In the rows, 128 means zero.
Named moves (each a turn or a mirror), then the moves between two rows, first move first; the first pair answered:
j_80 (before => after):
[145 125 114 118 132 135 121 152 145 138 151 122 104 143 125 138 140 154
 115 131 134 157 118 120  98] => [159 121 125 113 144 128 133 156 137 136 148 115 102 126 120 129 137 153
 125 128 136 163 121 124  92]
[126 109 155 137 119 125 133 120 161 126 133 152 139 152 117 122 136 133
 141 129 128 119 120 128 157] => [141 113 166 132 128 121 137 122 151 114 127 149 128 142 121 111 131 131
 144 125 124 113 126 129 157]
[101 139 106 152 107 144 141 116 121 129 114 136 138 137 123 149 124 117
 119 132 144 124 127 120 119] => [140 147 128 138 133 139 159 118 107 121 107 123 125 112 126 121 114  98
 133 131 138 136 145 131 114]
j_602 (before => after):
[175 154 171  77 171  93 160 133 124 111 102 123  93 105 115  89 166 119
 133 149 132 146 138 132 131] => [165 151 170  67 166 100 163 136 130 108 107 122  78 116 110  94 175 124
 124 158 130 153 133 131 130]
[118 105 142 141 122 114 122 128 156 124 127 162 148 168 126 138 129 142
 131 128 125 105 112 108 153] => [111 117 125 132 114 127 119 131 147 142 144 149 130 172 126 136 123 150
 128 138 120 115  99 105 151]
[ 91 111  68 104  88 134 123 139 121 138 122 109 120 147 148 163 128 121
 125 154 121 121 104 143 126] => [103 117  71 115  93 132 126 133 102 138 105 101 133 123 151 163 117 108
 127 137 130 127 118 143 120]
[111  99 106 165  84 191  76 132 187  72 155 147 158 169 129 152 210 163
  92 115 167 109  91  53 143] => [ 88 128  76 155  69 196  61 140 165 109 174 122 134 169 134 154 195 162
  88 132 165 119  70  55 116]
j_456 (before => after):
[122 118 141 138 100 145 127 119 160 166 115 137 107 142 132 176 146 120
 149 136 116 102 125 117 166] => [119 132 148 128 102 146 123 123 155 170 119 130  76 146 138 172 150 120
 149 152 108 114 116 123 154]
[122  59 208 150 138 153 132 164 155  76  97 191 180  80 138  80 137 156
 185 118 134 117 119 127 192] => [ 88  89 195 118 112 176 113 172 115 120 132 190 173 116 148  47 108 142
 191 141 115 107  77 128 192]
[135 122 107 130 122 121 142 130 131 130 115 131 158 125 124 129 124 115
 156 126 111 104 122 114 160] => [124 132 105 100 128 124 137 131 115 146 127 124 134 133 126 123 122 120
 154 139 109 120 106 123 149]
j_859 (before => after):
[142 117 108 145 162 109 139  89 135 168  88 121 144 150 110 128  98 110
 138 151 132 122 139 154 114] => [136 130 111 132 162 120 140  93 127 174  96 115 128 150 111 127 100 108
 139 160 133 128 139 158 110]
[120 152 141 104 148 117 107 149 106 125 150 125 114 118 120  99 122 131
 149 124  93 145 124 154 105] => [109 147 137 105 148 122 103 151 122 126 160 150 108 147 121  99 132 148
 144 136  96 142 110 137 115]
[116 136 126  89 128 135 129 153 153 121 159 107 106 169 136 110 108 126
 132 164 136 133 101 140 131] => [123 111 136 104 122 140 133 151 171 100 149 125 131 182 134 118 117 137
 130 161 139 119 104 125 144]
[132  98 209 117  99 109  99 140 149 118 155 212 160 147 142  91 119 106
 145  93  98  88 105 107 196] => [147 100 210 131 105 100 119 136 127 109 128 189 183 106 142  88 111  92
 157  68 109  97 141 121 193]

Each pair is 2 to 3 moves apart.
[180 150 160 109 119 136 153 135 105 125 144 105 128  88 113  67 110  96
 150 143  92 151 143 175 145] => [147 124 161 114 108 138 147 134 169 112 176 172 124 157 107  88 148 141
 140 162  82 132 101 133 171] : j_859, j_859, j_859
[108  91 158 118  91 136 120 142 144 111  88 192 173 138 149 143 129 130
 154  68 112  95 120 111 193] => [ 70 117 129 100  74 150 100 145 139 140 122 188 123 174 155 148 139 148
 146 103 102 109  72 101 180] : j_602, j_602
[127 123  72  87 130 137 108 136 118 159 159 107  62 156 120 147 126 141
 101 163 119 147  94 128 102] => [140  88  70 138 132 128 120 115 171 103 120 123 107 146 106 206 159 161
  99 130 147 138 131 114 109] : j_80, j_456, j_80
[130 117  85 119 100 134 103 126 166 129 173 150 118 163 136 133 155 119
 114 136 145 113  75 135 138] => [150 136  77 116 119 131 116 124 146 124 166 115  82 123 132 149 161 122
 118 139 158 150  92 154 104] : j_602, j_456
[117 154 159  94 176 116 133 112 101 154 130  94  77 141 152 106 167 169
 152 175  99 162 155 151 127] => [111  99 172 145 156 118 135 106 161 119 121 150 143 176 142 133 186 185
 152 156 107 116 163 118 172] : j_859, j_859, j_456
[126 171 112 115 137 127 130 128  83 146 130  90  92  87 133 115 120 115
 133 136 128 151 130 155  95] => [123 157 101 140 145 114 126 125 123 119 121  93  95  94 122 151 143 138
 124 133 143 161 143 142  90] : j_80, j_456, j_80
[159 113 165 127 160  93 157 134 124 100 127 153 134 108  99 107 129 126
 156  96 162 104 155 129 128] => [127 104 146 139 146  98 146 127 157  91 127 168 159 120  96 131 144 138
 148  98 173  96 151 119 132] : j_602, j_80, j_859
